128 stands for zero in the data rows.
Here are some numbered points:
[124 136 138 129 137 117 107 140 121 148 112 138 130 126 135 133 121 140
 144 141 115 132 142 137 129 122 128 103 132 123 148 150] 0
[153 146 142 198 186 217 158 211 105 158 148 160 157 191 151 151 161 155
 111 159  83 172 148 103 173 133  85 186 158 151 194  95] 1
[152 138 110 115 147 122 132  96 112 150 130 135 165 139 167 190  87 146
  68 145  92 135 158 178 157 140 111 113 136 132 160 152] 2
[146 108 117 113 162 168 141 126  93 115 110 113 101  47 121 149 156 128
  34 114 142 106 163 140 142 119 108 198 197 137 120 142] 3
[136 137 132 149 147 162 139 136  91 128 113 155 128 120 133 164  94 135
 132 125 109 111 156 138 141 112 121 117 122 135 141 117] 4
[122 126 103 107 193 113 177 118 143 168  51 144  53 105 161  69  95 181
 133 156 133 172 145 128 158 103 155 169 214 123 207 131] 5
[135 166 128 152 153 133 100 136 110  98 101 145 116 148  95 118 121 127
 150 163 106 116 145 130 137 134 122 132 125 102 148 122] 6
[128 132 158 167 122 183 148 160 111 128 110  99  85 136  84 129 116 175
 133 133 147  97 146 100 146  88 146 138  93  90 178  79] 7
[231 111 178 238 148 120  77 112  91 135 136 150  91 158 177 115 114 125
  96  42 104 137 126  62  97  79 107 133 193 133  89 160] 8
[105 189 196 177 185 105  46 135 199  97 112 158 123  60 160 136 102 207
  62 104 176  95 188 213 101 157 148 132 136  71 209 119] 9
[136 139 118 157 133 133 115 107 105 132 139 125 126 106 103 137 112 147
 136 143 137 108 117 149 147 111 123 130 146 145 139 118] 10
[137 108 219 151  94 214 186 163 112 184 176 172 134  78 143 119 156 143
 130 104 138 119 155 156 167 114 135 131 201 100 132 117] 11
[117 140 168 142 174 105 172 137 136 122 130 127  99 100 142 113 145 152
  75 117 145 118 162 135 133 144 121 132 148 117 145 127] 12
[122 114 110 126 162 140 128 169 116  80  97 132 102  93 154 107 132  94
  90 113 114 153 115 110 149 137 151 141 184 134 131 114] 13
[111 147 130 120 126 149 142 148 120 136 118 138 109 132 119 146 134 130
 106 102 129 131 160 118 155 106 122 149 149 120 135 103] 14
Which three points above are nearest to each new point by angle? Their numbers follow each, nearest first.
[166 126 121 148 163 130 107 127 149 124 146 143 126 121 161 126 143 145
 118 104 132 105 150 114 127 147 107 118 131 130 115 142] : 8 9 12
[195 155 106 160 159 120 124 128  71  95 101 122 110 145 140 193 100 171
 119 124 115 107 155 137 153  82 119 132 169 126 129 154] : 4 2 8
[144 148 120 117 146 116 127 117  97 136 130 114 121 119 155 120 144 153
 131 152 147 134 134 142 146 155 110 145 157 121 143 121] : 5 12 3
[124 131 138 122 141 156  95 135 110 130 134 149 124 108 128 138 139 112
 125 124 122 124 143 118 120 143 129 132 141 111 148 128] : 3 9 11
[126 130 127 161 141 136 124 129 103 105 123 153 114 119 154 166 104 153
 123 129 129  94 147 131 137 113 141 130 140 131 123 125] : 4 10 9
[131 129 117 112 135 111 142 133 110 124 120 144 115  85  82 139 128 128
 138 139 108 143 137  94 158  83 135 143 187 150 174 159] : 5 3 10
[125 144 143 136 134 132  89 149 133 127  95 132 131 108 138 116 100 116
 125 125 130 129 131 142 107 124 131 132 133 112 120 109] : 9 6 0
[134 144 139 122 122 154  89 134 135 138 113 115 129 103 137 131 118 138
 136 118 146 117 133 142 133 119 126 134 145 123 124 126] : 9 10 3
[133 121 143 153 174 108  97 119 154 123 140 141 146 150 107 105 111 118
 106 127 156 107 157 135 136 158 105 164 150 116 128 139] : 9 12 6
[157  95 147 142 172 154 116  99 105 130 110 128 129 156 132 133  94 162
  83 107 138 125 162 105 117 125 110 135 146 150 155 131] : 8 4 2
[134 131 163 134 181 134 115 154 134  84 126 169  89 140 112 123 151 124
 147  95 143 141 153 132 160 115 149 127 177 111 117 138] : 13 14 12
[132 151 148 105 120 110 118 132 109 116 150 105 117 121 143 126 131 126
 127 135 133 136 157 139 150 126 120 129 150 124 146 130] : 12 14 2
[112 148 136 126 159 106 154 116 115 116 120 175 103 126 145 140 125 119
  96 102 119 123 154 140 139 141 113 128 158 101 138 143] : 12 14 2
[136 129 153 111 156 147 104 131 109 105 141 131 112 112 108 126 118 122
 138 130 116 124 149 144 131 115 139 145 141 112 144 112] : 6 4 3
